In the data rows, zero lies at 7.5, halfway between 7 and 8.
Some points, each followed by its number:
[ 5  7  8  7  5  7  6  8  6  6  6  7  6 10 10  6  9 11  6  6  7  8  7  7  7  6  6  7  9  8  6  8] 0
[ 7  6  6  6  7 10  9  7  5  8  8  5 10  5  6 10  6  7 11  8  6  5  6  9 11 11  5  6 10  7  7  7] 1
[ 5  6  7  7  8 10 10  6  8 10  4  8 10  9  7  5  5  5  5 10  5  5  7  7  8 11 10  6  9  8  8  7] 2
[13  8  6  4  6 11 11  4 14 11  6  4  3  7  6  9  3  8 10  9  8  4  8  9 10  4 12  2  7  6  8 11] 3
[12  5  4  4  1  9  6  8  9  5 15  3  7  6  5 10  4  8  8  9  3  7  5 12 10  4  8  9  8  4  8  5] 4
[ 4  6  8 14 12  6  4  8  7  7 11 12  6 11  8  2  6  5  6  5  7 12 13  3  4 12 10 13  8  7 13  2] 5
[11 13  8  7 10  8  6  5 11 11  5  7  7  6  9  7  7  7  8 10  9  7  6  5  5  5  8  7  5 10  7  8] 6
[ 4  8  6  9  6 12  5  9  9  2  9  7  9  8  7  5  6 12  5  4  2  5  6 10  8  9  6  4 11  2  3  9] 7
[ 5  5  6  6 11 11 12  5 12 10  6  5  9  7  8  6  6  7  7 10  5  7  6  9 11 10  7  6 12  6  6  5] 8
[ 8  7  7  7  6  6  4  9  6  6 11  6 11  7  6  7  7 11  8  6  8  6  6  8  8  6  3  6  8  6  6 11] 9
[10  8  9  9  5  3  5  7  5  6  9  7 10  6  8  6 10 10 11  6 10  7  8  5  5  8  5  7  4 12  7 12] 10
[ 3  4  3  1  4  8 10 12  5  4 11 10  8 10  4  5 10  9  8  6  9  6  7 15  7 12  4 10  7  8  5  7] 11
[ 3  6  6  7  8  6  7 13  7  7  9  5  4  8  3  5  9  8  7  6  6  9  8 11  8  7  8 10  6  7  7  7] 12
[12  5  6  7  5  4  5  8  5  7 12  8 11  7  5  7  8 10 10  7 10  5  6  7  5  5  5  7  6  5  6 13] 13
[ 8  5  7 14 13  4  9  9  6  4  7 12  5 15 10  2  6  6  5  6  3 15 13  0  2 13 10 11  8 11 15  3] 14
[ 9  4  7  6  6  5  5 11  6  7 11  7  7  8  5  9  8 10  7  5 12  5  7 10  8  7  5  8  5  5  7 11] 15
[ 6  6  7  7  8  4  3  7  0  5 13  8  5  3 10 11 10  4  7  1  8  9  8 11  8  4  9  6  7  5  9  7] 16
[ 5  7  8 15 13  5  5  5  5  5  8 15  5  9  5  8  6  7  5  8  6 10 15  4  3  8  8 12  6  9 11  6] 17
[ 5  6  6  6  6  7  7 11  5  6  9  7  8  9  7  7  8 10  7  5  8  6  6 10 10  8  6  7  7  6  7  8] 18
[ 6  5  7  8  6  4  6 11  5  6  8 10  5  9  3  8  6  6  5  5  8  7 11  7  5  6 10 11  5  5  8  6] 19
[ 6  6  7  6  5  7  6  9  5  6  9  7 11  8  7  7  7 11  8  6  7  6  7  9  9  9  5  6 10  6  6  9] 20
[10 11 11  7  5  5  4  7  5  5  8  6 15  9  5 10  7 13 11  6 11  8  8 12 12  6  1  4  4  9  6 12] 21
New points follow, each followed by the numbers of its three nearest points above, nearest first.
[ 8  9 12  9  7  4  5  7  5  5  8  9 10  5  9  6 12 11 13  5 11  9  7  4  5  6  3  8  5 14  7 12] 10 9 13
[ 6 15 13  8  6 10  5  6 15  8  6  6  4  4 15  8 11  9  7  6 13 11  7  4  4  4 15  7  6 12  7  9] 6 0 10
[ 8 10 14  9  5  5  5  7  4  6  7 10  9  5  8  7 15 10 13  6 11 11  6  4  5  7  4  6  5 15  8 11] 10 0 9
[ 9 11 10  7  9 11  8  5 10 10  6  6  6  5  7 12  6  5  7 11  8  6  6  6  6  4 11  6  9  8  7  6] 6 2 3
[12 14 11  8  9  8  8  5  9 10  5  6  6  5  7  8  7  6  7  9 10  7  6  5  6  4  8  4  6  9  8  6] 6 3 0
[13 10  7  7  7  7  6  5 11 12  5  6  7  5  6  7  6  6  7 11  9  6  5  7  6  5  8  7  6  9  7  9] 6 3 2
[ 6  6  8  7  6 10  8  6 10  6  6  6  8  8 10  8  9 10  6  6  8  7  6  8  8  6  9  7  9  8  5  7] 0 18 20
[11  9  6  3  6  8  9  4  9 10  4  3  8  5  7  8 11  5  7  7 11  7  6  9  9  6 11  6  5  8  5  4] 6 1 3
[10  6  5  8  7  9  9  7 10 10  5  7  8  8  6  7  5  5  2 12  8  4  6  7 13  7  8  7  8  9  9  6] 2 8 1
